In the rows, 128 means zero.
Rotation paths and how fast each direction turns (degrees each step):
Each turn is a multiple of 5 degrees from 10 to 175, or 0.
Each row of a path follows its step; steps can be skipped.
path 1
step 1: 110	138	114	131	122	119	137	127	126	139	133	128	84	105	145	134	137	130	168	127	125	126	148	125	130	117	127	102	140	138	113	145	121	124	125	112	146	144	146	133	117	144	150	152	147	166	144	131	140	88	144	157	120	107	160	140	117	131	99	141	140	125	166	137	146	132	141	121	135	148	123	101
step 7: 171	150	130	119	126	115	109	121	112	153	147	146	132	130	122	148	139	125	151	137	108	116	140	118	142	129	135	141	141	143	127	132	122	122	125	115	126	161	149	123	145	132	114	146	140	146	86	110	130	122	150	122	132	150	124	104	99	146	163	116	141	128	112	139	112	108	83	130	124	98	146	121
step 15: 126	139	147	130	131	129	93	117	142	97	165	120	128	131	134	89	112	160	145	104	140	141	101	136	124	126	113	168	139	111	140	147	124	133	138	127	120	135	122	144	116	173	129	109	136	126	114	159	124	126	114	132	133	117	130	122	125	133	118	161	142	129	146	122	94	136	106	125	126	94	127	136
step 20: 149	138	135	106	131	151	69	140	143	131	100	135	113	147	141	148	109	126	129	121	118	102	154	135	124	132	128	143	119	127	136	119	116	134	113	139	116	107	125	106	131	152	127	138	110	147	138	137	133	120	130	99	123	83	137	124	148	95	129	102	107	153	150	126	126	136	117	109	115	118	147	107
step 25: 119	95	154	136	133	116	149	139	157	95	107	131	138	124	92	127	101	117	125	112	119	107	144	138	141	130	147	137	125	114	121	93	152	132	121	160	120	128	112	151	165	131	130	129	150	124	139	131	131	152	137	130	124	128	144	114	104	130	122	106	101	145	96	129	132	151	124	131	105	129	103	120
step 28: 105	130	140	144	96	160	124	122	126	144	122	122	124	123	123	118	123	141	127	106	131	116	88	149	163	107	159	125	140	143	123	112	131	146	128	120	118	118	117	150	147	138	127	107	135	137	161	110	152	122	118	110	149	112	132	116	139	131	103	143	119	141	101	129	177	159	135	133	147	120	121	141
step 29: 163	135	130	143	155	81	141	148	135	134	102	143	134	149	146	139	118	120	128	134	136	89	147	139	135	113	124	112	117	134	142	124	127	129	105	172	140	139	129	115	127	155	123	111	126	126	158	119	140	126	121	122	145	108	144	126	121	98	130	140	157	126	142	115	116	100	110	122	164	128	142	143
step 34: 137	124	149	148	121	147	133	160	147	93	125	148	88	119	90	114	146	135	118	123	124	124	127	107	146	111	144	128	139	125	127	153	152	136	141	147	123	110	139	115	141	123	114	130	117	105	107	137	133	115	139	155	120	123	164	136	87	112	153	134	145	133	110	137	125	114	130	103	137	149	118	115
step 35: 140	132	142	141	110	148	151	110	123	125	138	150	172	121	120	137	151	120	133	128	144	128	129	152	97	139	132	103	138	137	145	161	112	127	123	126	159	129	163	129	142	156	120	141	132	117	114	127	99	125	137	127	113	143	124	151	154	131	91	115	131	125	105	110	140	118	116	164	125	156	143	139
124	130	130	130	128	133	130	128	125	129	127	127	123	122	131	126	134	132	133	128	137	129	124	135	124	128	124	118	118	134	122	122	132	129	124	124	125	131	130	124	121	127	132	126	130	135	132	130	126	129	133	126	126	131	130	128	128	121	129	132	121	127	127	131	130	131	128	128	129	127	118	132
145
130	128	134	122	133	130	128	127	124	126	134	132	128	135	131	129	126	125	122	128	134	128	131	124	127	130	124	125	136	126	129	121	126	129	126	125	125	131	126	140	127	120	125	129	135	125	129	128	126	133	130	130	122	127	119	133	129	127	128	123	125	124	125	126	135	125	130	126	134	130	122	131
130
130	127	130	134	130	124	121	131	121	128	121	130	122	134	126	130	129	125	123	127	125	123	120	128	126	124	125	137	131	132	133	126	124	129	131	122	118	130	129	130	122	127	125	129	133	128	122	124	129	126	129	134	128	129	139	129	128	122	126	134	126	127	126	132	126	131	124	131	127	127	129	133
135
131	122	129	139	124	123	135	129	127	131	128	123	129	127	134	125	133	133	122	134	127	131	125	127	129	128	124	125	130	126	123	130	126	129	130	127	124	128	132	126	129	123	126	138	123	126	124	128	123	135	127	128	130	125	130	128	139	133	130	122	125	131	130	126	129	128	122	132	127	129	122	124
80
123	134	128	135	137	131	133	128	128	134	126	134	127	123	127	126	127	132	124	127	124	129	128	128	128	123	129	129	136	125	135	129	137	127	129	125	131	128	132	125	123	126	128	133	129	125	133	135	133	127	132	126	120	129	123	127	130	129	124	130	124	122	129	132	123	125	130	135	122	137	129	125
85
120	134	126	134	134	125	121	128	125	127	136	130	121	129	132	119	126	129	134	133	122	129	130	132	130	123	126	127	130	125	127	127	126	132	131	128	129	128	126	132	131	135	123	128	126	135	133	120	127	130	120	128	131	125	127	124	130	123	124	124	129	133	125	132	126	123	133	127	130	128	123	126
80
124	127	132	128	121	129	131	127	130	123	133	131	131	124	127	134	124	132	133	129	128	130	122	126	135	126	131	129	129	131	125	132	131	136	129	132	124	134	123	124	128	123	124	132	130	125	136	132	125	134	124	132	124	130	134	122	125	123	119	124	128	124	119	125	128	125	124	130	130	124	133	131
115
130	127	127	128	135	128	130	132	127	125	133	125	130	136	124	125	130	125	130	130	125	122	130	125	125	136	124	126	126	123	134	130	136	133	131	128	125	128	128	127	125	126	128	127	122	129	134	138	131	132	135	129	125	124	136	128	125	124	125	130	130	138	131	126	130	131	127	120	128	125	127	121
155
path 2
step 0: 115	134	133	103	141	147	150	132	152	133	139	166	110	128	123	119	120	156	116	156	155	96	133	99	140	121	127	107	146	141	157	137	127	105	120	136	106	141	129	126	158	123	135	138	127	100	151	137	119	114	120	121	114	136	122	145	148	115	138	147	135	129	127	143	158	131	141	136	121	135	142	99
step 1: 137	127	124	146	126	110	143	126	120	118	122	129	123	148	156	147	108	117	135	106	125	144	125	143	108	130	109	128	140	147	128	149	130	122	168	83	132	138	138	93	124	150	147	124	109	123	110	124	106	133	91	115	103	132	145	130	141	147	128	108	121	115	110	129	151	138	158	107	137	136	132	141
step 2: 117	122	137	133	150	133	137	130	154	120	124	128	135	121	127	92	130	110	124	140	132	101	91	145	130	156	105	111	117	145	91	95	154	124	133	110	118	124	116	108	127	121	126	113	132	141	147	137	162	114	118	132	118	127	134	147	129	101	139	168	128	128	134	141	109	139	133	131	114	144	140	103
step 3: 101	134	114	137	145	151	145	148	114	143	123	127	160	136	109	145	112	126	118	138	126	144	154	116	87	94	141	113	128	151	134	136	128	160	125	104	119	144	162	114	114	116	130	113	103	116	116	111	139	110	123	116	134	106	104	132	130	131	117	136	135	134	122	130	103	130	134	121	145	141	119	154
step 5: 128	136	133	111	93	137	124	130	131	129	148	135	103	114	116	128	115	120	134	124	134	168	143	108	113	132	134	123	139	135	145	108	106	146	126	122	125	120	125	93	114	144	111	115	142	123	125	115	121	136	136	112	96	135	105	163	111	113	129	150	111	108	130	107	143	153	125	125	150	171	116	138
step 12: 138	134	117	108	139	119	151	128	128	146	139	147	144	152	141	136	120	144	126	127	117	112	132	111	109	146	111	119	132	157	149	126	127	119	117	135	99	119	109	95	120	122	121	160	123	139	129	116	119	141	117	159	122	103	104	129	136	110	118	110	101	121	149	141	154	94	141	133	128	138	165	145
step 13: 116	163	111	143	115	119	135	113	113	127	129	146	142	129	142	112	118	117	149	141	125	131	112	114	119	98	125	139	119	144	104	130	125	94	138	124	124	102	116	122	115	121	142	133	105	107	110	129	126	142	125	132	122	144	157	147	151	120	138	150	119	132	93	137	133	175	122	93	128	112	127	110
step 21: 123	126	140	133	160	160	143	155	121	148	159	120	139	111	138	108	133	122	119	148	132	116	115	108	108	121	140	150	139	133	139	100	120	128	119	130	142	136	162	118	112	116	111	104	110	139	132	97	126	111	142	128	128	125	138	145	115	104	153	126	129	116	142	156	99	128	129	96	108	141	146	129
step 25: 119	168	139	102	162	133	107	122	135	142	135	175	128	136	123	143	133	141	119	127	153	108	131	142	111	115	112	153	93	120	126	120	149	121	133	133	125	138	104	106	129	120	126	135	119	105	141	116	120	103	124	126	148	128	127	125	131	125	132	147	120	123	124	152	121	154	100	117	120	95	142	119
132	131	130	130	131	127	131	126	133	121	122	126	128	133	128	131	131	120	127	130	120	133	118	121	132	134	129	131	129	126	130	128	125	131	124	124	129	130	130	128	135	132	125	125	125	132	125	126	133	129	128	136	129	129	134	130	126	136	130	125	129	120	135	135	128	124	129	131	127	126	132	127
145
131	136	130	136	134	129	130	121	127	132	131	127	132	125	127	116	133	125	131	130	127	125	125	136	130	129	130	137	124	130	125	129	125	135	130	130	128	130	127	123	125	129	128	127	135	121	122	120	129	128	127	125	128	132	130	130	124	126	122	128	125	130	135	128	129	137	132	127	126	129	130	129
95
122	132	132	118	126	131	129	125	132	129	126	134	131	127	126	125	128	123	120	135	130	123	129	132	138	125	122	127	128	122	123	127	123	123	127	125	130	130	125	126	125	135	125	124	124	127	121	127	132	128	133	125	125	128	123	121	128	129	126	134	129	130	128	128	134	121	126	126	132	129	126	123
160
125	126	131	128	122	127	127	133	129	124	121	126	125	132	123	125	120	128	120	130	126	128	120	128	122	131	129	126	129	132	128	128	125	130	131	132	126	136	129	128	124	123	125	120	130	122	130	127	125	131	132	134	130	122	134	125	132	122	122	123	121	132	128	125	133	134	127	129	136	126	131	125
10
131	129	128	132	125	125	124	128	122	133	134	131	127	125	125	128	129	131	123	130	119	136	125	128	127	123	133	126	129	126	132	126	130	129	134	126	126	130	130	117	124	137	127	128	132	127	123	135	128	123	125	137	125	126	125	121	127	129	125	131	133	131	124	127	126	125	129	133	124	126	132	123
170
121	127	126	133	126	136	126	124	142	123	129	137	129	126	126	130	129	125	128	130	126	128	131	126	122	125	127	132	121	123	133	133	127	128	128	134	128	134	124	126	134	120	126	126	130	133	126	133	125	128	120	130	130	128	123	124	129	130	125	129	133	128	130	124	126	131	134	127	130	129	127	132
130
134	133	129	123	128	128	124	129	132	119	128	132	126	121	126	126	127	122	132	123	132	126	126	132	131	127	130	129	133	122	126	130	133	123	140	121	122	123	130	126	127	124	126	124	130	129	128	130	127	131	130	134	134	126	126	134	124	134	126	130	118	126	123	123	126	129	127	130	126	125	124	132
120
127	124	125	128	119	135	125	121	126	130	130	124	127	126	130	125	133	131	129	130	125	126	132	124	128	136	128	122	122	129	125	122	125	125	138	129	131	127	123	130	123	123	128	121	125	133	122	130	124	127	133	131	128	133	132	136	126	129	125	127	129	124	125	136	125	129	131	125	125	131	133	125
130
